Here are some points:
[ 11  28  -5 -22 -43  17  18 -19  25   9   4 -36 -51 -12 -37  16  41 -16
  62  11 -17  38 -51   6 -53  -2 -38 -25  -5 -30  60 -25]
[ 16 -63   6   1   3   1 -21 -79 -65   9   3  43  33  88  33 -15  22 -16
  18  36 -57 -34 -91  21  40 -45  49  29  33 -21 -37  54]
[  7  -8  31  34  20  33   4  49   1 -20  40   2   4  10   4  25  30  31
  -1  36  24   9 -12  52  -7   0  24  -2 -47  27  -5  20]
[  2 -12 -13  17  10  30  -5  10 -46 -51  43 -44 -28  39  32 -25  34  12
   8  -9   6   3 -22  18  30 -28  76  23 -10 -19 -17  22]
[-34 -14  23  51 -21 -28  39 -26   1  23  15   1 -40 -39 -43 -24  10 -38
 -21 -45 -16  18  14  54  -4  -4 -39  -1   9 -12   7  -5]
[-33  20  50 -28  71 -28 -33 -35  -3  10 -33   5 -25 -62 -12  33  -9 -24
 -44   7  -8  50 -26  29 -35 -34  31  -3 -47 -12  15 -31]
[  84   28   90  -17  -77  -79  -14    9   14  -85    2    0   74   12
   25  -31  -56  -78  -17   30  -80 -122  -33   25   17   12  -79  -29
   25  -63  -70   -8]
[  6 -52 -12 -21  20  10  12   0  16  30   2  16  16  18 -17 -82 -19  45
  64 -43  55 -39   9  -5  15  20  -9   6   9   0  49 -81]
[  59  -16  -50  -99  -29   45   -7   30  -53   35  -80   34   45   32
   15  -57  -61   16   28    9  -43  -73   -4 -101    5   78  -28   33
   37   80   53    5]
[  3   7 -28  54  11  15  -1  58  40  -4  88 -10  17 -19  10  16  84  35
 -77 -19 -17  36  52  -2   1 -74 -44 -42 -97  78 -29 -10]
[ -14   12   17  -34  -44   43  -62 -108   32  -12    5  -31   58   58
    7   74  -33  -38  -20  -55  -10  -39   39  -60   60   12  -33    1
   68  -51   37    6]
[ 13  15   2 -30  -4  31  -7  21 -41  31 -10  -8  15  10 -15  -7  11 -29
 -16   4 -10  -7   1 -47 -14  83 -82 -16   2  -2  22  -8]
[ 73   6  -5 -43 -51   4 -42 -46   5  34  -1  -6 -22  35  55  58 -21 -50
   9   0 -82  56  -5 -64   8   4 -29  11  -2 -11   8 -13]
[ 108   24  -40  -59   26   -3    2   83 -101   -7   -6   -8    4   11
  -18  -80   43  -18   26   -9  -22    4   64  -47  -47  127  -14   31
  106  -11    6  -75]
[ 26  -4   8   8  65  43   8  51 -13  35  -1   6 -50 -43 -86 -32 -22  17
   1  -1 -25  18  16  34 -64 -12  73 -16 -45  59  -1 -13]
[ -29   10   13  -52  -44    1  -31  -44   42  -79   17  -43   95    6
   48   -1  -11    2   31  -10   55 -113    3    5   56  -25   15    1
   40  -51    7    4]
[-30 -54  26  68 -10 -72  66 -43  32  57   8  13 -43 -47 -59 -60 -26 -24
  -9 -73 -20  41 -13  82  -6 -63 -33 -47 -14  -7 -29  21]
[ 21  12  15 -10 -42 -57  27 -40 -29 -21 -46  -7   7  37  53  63  20 -31
  44  45 -27  25 -68   4  25  38 -55  -1   7 -25 -32 -59]
[-60 -42 -41  45 -76  28 -21  -7 127 -39  36  26   0  59 -25   4 -63  52
  -1 -41  53 -30  59 -51  -2 -25  58 -64 -38   0   6  44]
[ -2   9 -12 -50 -27 -51 -43 -30 -20  -2 -67  56 -10 -11 -13  33 -58 -39
  22  45  -4  -6 -66  -6   3  14  25 -24  22  17  29  19]
[  77  -40   10  -61  -49    6   32   62    8  -20   62  -64   81  -29
  -22  -53    3   27 -121   10  -53   -5  -27   31  -15   -4   16  -50
 -127   21  -89    0]
[ -16  127  -52  -31   84    9  -34   59  -15  -36   51  -19   53    9
   82   10   28   33   48  -27  -23  -55   18 -108  -17   66  -52   15
  -35  -19  -33    6]
[  7  24 -13 -41  59  31 -16 -16  -1 -14  50 -14  28  -5 -13  63 -24  22
  -6  -4  41  16  26  -9  19   7  30   8 -59 -20  40 -34]
[ 19   5 -68 -56 -19  34 -46  48 -57 -30 -37 -35  47   0  26 -33  16  19
  -1 -22  -9 -20 -42 -56  64  11   4  -9  34  52  12 -48]
[-25  45  54  32  -7 -40  96  48 -25 -26  27 -15 -72  -9  -5 -12  34  -9
 -23  47  15  67 -33  44 -53  44   8  57 -19 -42  -9   5]
[  9 -37  12  35 -12   2  22 -10  81  24  21  24 -26   5   0  -2 -19  33
  11  -1  -4 -20  38  17 -36  24 -13   4  41  54  10 -58]
[ 16   0 -17  26   1  -9 -23 -59  41  33 -35  57 -30  24 103  20  24  18
 -34 -10 -41  28  25   7  -3 -38  -1  33  68   7 -46 -82]
[ 43  -5 -34   2   8   1  -7  26  36 -41  -4 -25  -7   4 -40  59  16  33
  23  50 -24   6   4   4 -10  -9  -3 -49 -84 -27 -47 -90]
[-47 -35 -35  15 -81  23  21 -16  83 -30  34   1  -7  48 -27  -6 -73  26
   2 -48  83 -66  21 -63   3 -30  38 -43 -23 -30  21  77]
[  55  -32  -41  -56  -17  112  -60   39  -47   65  -36  -13   45   18
  -57 -125  -30  -20  -50  -59    2  -73   33  -93   41  -15  -63  -19
   62    3   63   26]
[ -4   6  13  42 -24 -16   9  13  15  24   4  42  -6 -28 -40 -10  -1 -12
 -49 -23 -16 -10  87 -18 -32 -70  -4 -22  13  35  15  33]
[ -76  -34    8   67  -56 -106   92  -69   94   30   65    2  -47  -62
  -14   30    5  -11  -52  -70   68   94   81   66  -32  -50    5    2
  -36  -35  -17   55]
[-49  -5  24 -21 -16   0  22 -54 -19  22 -50  28  19  67  51  -7 -25 -11
   7  27  58 -25  17 -48  19  41   1  49  82 -31  22  37]
[ 55  48 -19 -35  22  64 -70  -7 -42  -9 -27 -59  -2   3 -36 -11 -24 -35
  25 -43 -57 -28   0 -48 -27  11   4 -22  71 -41  -2 -43]
[ 50 -20   1 -27 -16  67 -62  12 -23   5 -34   2  33  22  46 -68  51   5
  -8  -3 -55 -18 -64   0  34  47 -57  23  69  57  17 -48]
[-18 -35 -25  26  46  96  35  15 -17  37  25 -38 -15   3 -63  53  28  10
  -7  72   7  33  -6  68 -34 -38  48 -50 -69 -31 -44  88]
[-16 -53 -45  23 -50  11   3 -16  75 -26  11  11 -23  47 -26 -39 -53  26
  36 -52  57 -28 -15 -65  19 -49  57 -54 -34   3  -9  35]
[  49  -33   35  -32  -88  -44  103  -17   77  -27    2  -41  127   50
  117  -32   57   37    3   33  -26  -54  -18   30   19    3  -81   32
  -13  -77 -109  -17]
[-66  16  52  75  35 -90  95 -53 112  39  65  75 -39 -32 -65  17  31  33
  16   0  84  38  57  77 -79 -79  25  -6 -77 -65 -19   5]
26 more points follow, each with its number after it:
[ 42  -2 -37 -26  -9  25  -9 -29  36  21  36 -13 -35 -24 -57  12  11   8
  35  11  28  37 -33 -28 -66  -2 -71 -40   4 -43  48 -14] 0
[  68  -89   61  -40    3   -3   40   49  -11    9   -6  -63   -8  -32
  -97   -3 -106  -56  -33   36    3  -19  -22   17   38   56  -48  -61
  -54  -26  -19  -92] 1
[-39  74 -55   7  11  10 -46  -4 -48  26 -14   8 -65 -47 -16  61  -5 -19
  29  -7 -11  76   3 -21 -13   0   2  13  35  20  39  57] 2
[ -6   8  16 -51  90  52 -16 -28   3  10  68 -34  16  13 -16  66  14  12
  -9  -5  49  29  35 -27   4   3  -4   8 -68 -48  27 -15] 3
[ -38   -1   22   86   50 -108   31  -50   39   -5  -17    5  -65  -82
  -90   90  -32  -40  -12   22   55   42   49  121  -29  -98   66  -34
  -23  -56  -64    5] 4
[ 28 -45  38 -72 -22  33  79  59  -3  24 -41 -61  60 -57 -33 -80 -67 -11
 -83   8  34 -69  85  -3  -3 -10 -13 -17 -17 -38 -16 -74] 5
[-52  44 -42  69  37  -6   7   0 -11  38   5  45 -56  11  16  19  50  26
  59 -10  13  51  25 -15   6  22 -20  48  41  44  34  31] 6
[ 28  55  -1  10 -16 -61  -2 -15 -34 -28 -58  82  -6  53  11  26 -13   0
 105  61   3 -37  10 -26 -34  84  11  33 109 -31   1 -36] 7
[-39  30  60 -41  85 -21 -38 -57  15   4 -21  16  -7 -81 -25  51  -3 -20
 -58  14   4  17 -19  68 -37 -61  39  -5 -47 -60  17 -19] 8
[ -9  26   1   5   4  31 -15  16 -36 -10 -19 -24 -19  -5   0  16   4 -15
 -11  12 -50  -9 -22  -4   3 -22   7 -29   8  -7 -13   2] 9
[  44   63   73  -24    2  -48   17  -15  -65  -39   73   -3   13  -20
   48    9   -7  -71   29  -20  -13  -26   -9   15   23   90 -102   55
   17  -83    1  -12] 10
[-41 -49 -41  24 -41  13  11 -16  65 -14  10  13 -14  47   3 -18 -48  34
  59 -52  47 -28  22 -64  12 -48  48 -31 -43   2  11  29] 11
[-20 -12 -32  52 106  -7  -2  14 -88  52  22  43 -72 -41 -41  -2 -22  10
  49   4   0  30 -20  40 -27  74  -1  33  13  69  48  37] 12
[ -49   29  -13   26   57   33   43   42    3    2   31  -42  -19  -41
   18    3   -5   24  -24  -53  -35    8   -9  -21  -23  -38  -33   -5
 -106  -33  -24    6] 13
[  0 -30 -48  -1  10   2  -1  24  28 -14 -76  47  61 -30  56 -41 -44  49
  16  14 -20 -68   8  38 -27  71  37  17  40 101 -34   5] 14
[  6   6  -1   0 -61 -34  14  27  -8  47 -22  44 -18 -54 -32 -18 -23 -18
 -53  15 -12 -28  88  19 -21 -35  -8  -8  34 -16  12   7] 15
[  26   28   23   49   17  -68  -28  -56   20   17   20   36  -61    2
  -55   27   33  -44  -21   23  -47   48   34   40  -44 -127   40  -17
  -22  -88  -51  -11] 16
[ -8 -27  -9  -3  51  97  33 -19 -30   5  18 -39  37   2 -51  79  39 -18
  -3  79  29  31  13  65 -43 -17  45 -28 -32   7 -24  73] 17
[ -2  50  16  24  23 -24   5 -36  37  -5 -13  27 -19 -25 -20  57  15 -27
 -48  42  17  27  52  -1 -33 -71   3 -20  -3 -66 -22 -31] 18
[ 12   6  10   3  -8 -44  25 -35  -1  -2 -28  13  13  33  62  43  15 -13
  45  32 -40  14 -49   5  26   9 -62  15  15 -13 -30 -35] 19
[ -6  22 -35   7 -10  33 -26  14 -29 -38 -13 -44 -20 -16 -33  52 -23 -17
  11  37 -55 -32 -35 -11  -7 -34  11 -41  38 -24 -17  13] 20
[-104   38  -33   28   64   -3   -4  -40  -60   31  -38   15   10  -61
   30   20   53    9   36  -34  -17   28  -28   44   -1   10   40   46
   94   37   10  106] 21
[ -32   45   18   24  -16  -43  -23  -92   20   60   -7   28   17   37
   73   15   17  -41   74  -40   -2    4    0    1   51   43 -120   90
  127   21   56   86] 22
[-15  19   5 -49  67  30 -24 -16  11  -3  48 -23  34  -1  -4  67  22   5
   8  -1  30  27  26 -18  19   6  29  -4 -66 -42  24  -6] 23
[-127   -7   -2  127   88   31  -35   -5  -30   56  -43   38 -127   10
   14  -18   16    7   -6  -14   33   57  -67   26   35  -26   41   73
   68   88   48  111] 24
[ -17  -91  -24  -12  -51   40   30  109   19   19   45 -108  -54   -8
  -63  -71  -37    2  -23  -39   30   31  -25    1   34    4   33  -52
 -117   38  -28   23] 25
Which two of these numbered points are nearest to each point below by angle, seen from the average point of the first points? Their numbers follow each, nearest first.
[ -14  127  -43  -22   47   25  -10   77   -3  -43   31  -11   39   12
   70   34   16   43   80  -40  -73  -72   20 -104  -19   50  -34    7
  -46    3  -17  -12] > 13 23
[  80    4   71  -33  -61  -30   10    2   10  -82   -3  -11   69   -8
    0  -28  -49  -58   32    7  -41 -111  -70    1   26   27  -61  -24
   19  -43  -17  -14] > 10 1
[ -36   87   23   23  -44  -42  -11   40  -22 -116  -47   -3  -22  -31
   48   70   45   -1  -83  121   46   78  -43   10  -22  -37   42  -12
  -28  -43   -3    1] > 18 8
[  63  -38   -1   49   58  -36  -15   53   50   58    0  -18   -4  -60
  -67  -82   96   49  -93  -72  -54   70   27   52  -37  -69  -93  -51
  -91   88  -51 -127] > 13 25
[ 21  21 -18 -54   0  42  10   9  45  24   4 -35 -40 -41 -49  10   7  10
  33  28  43  38 -33  15 -70   6 -13 -27 -22 -36  57 -30] > 0 3
[-49 -37  24   0   6 -39 -32 -46  38   8 -45 -46  -6 -66  70  31   5 -13
 -80 -54   2  52  16   8  59  -6 -47  -5 -30  -3  20 -71] > 8 18
[ -45   41    6   49  -39   16  -88 -127  -16  -13  -35   44   82   59
   70  127   55  -59   71   31    6  -44   15   40   96    0 -100   42
  127  -19   25   78] > 22 19
[-30  -6  34  22  26 -19 -11 -41  48  15   9 -38 -29 -62  76  49   4   7
 -58 -53   7  69  22  18  86 -21 -57  14 -29   0  18 -83] > 8 13
[  -7   45   61   44   26  -12    3   -9   15   -6    0    1  -32   11
  -38   46   29  -34  -48   24   -4   38   59   29  -47 -101   43   -3
  -17  -52  -10  -31] > 18 16
[-40  73 -57  -4  -3 -28 -19 -95 -10   8  -4   3  51  33  33 103  24 -11
  81   6  33 -16  41 -58  50   9 -58  10  85 -42   6  29] > 22 7
[-12  59 -31  29  -1  36 -21  -5  -1   2   4 -16 -58 -20  25  11  -6  23
  49 -56 -23  51   6 -33   5 -13  11   0   0  47  44  11] > 2 6
[ 18  32  29  26 -35  -7   5  24  34  19 -35  32  -5 -12 -30 -27 -21 -26
 -69 -11 -20  16  76 -37 -40 -26 -27  15  23  46  34  35] > 15 18
[   5 -102  -17    0  -35   22   45   83    0  -30   84  -94  -18  -13
  -20  -84  -32    4  -49  -42    6   34  -86   11   40    7   31  -41
 -100   28  -22   16] > 25 1
[-42 -58 -45   1  43 -18   1  14  29 -41 -83  79  76 -19  44 -56 -20  42
  -5   5 -10 -83   2  47 -41  74  47   2  30 123 -20   5] > 14 21
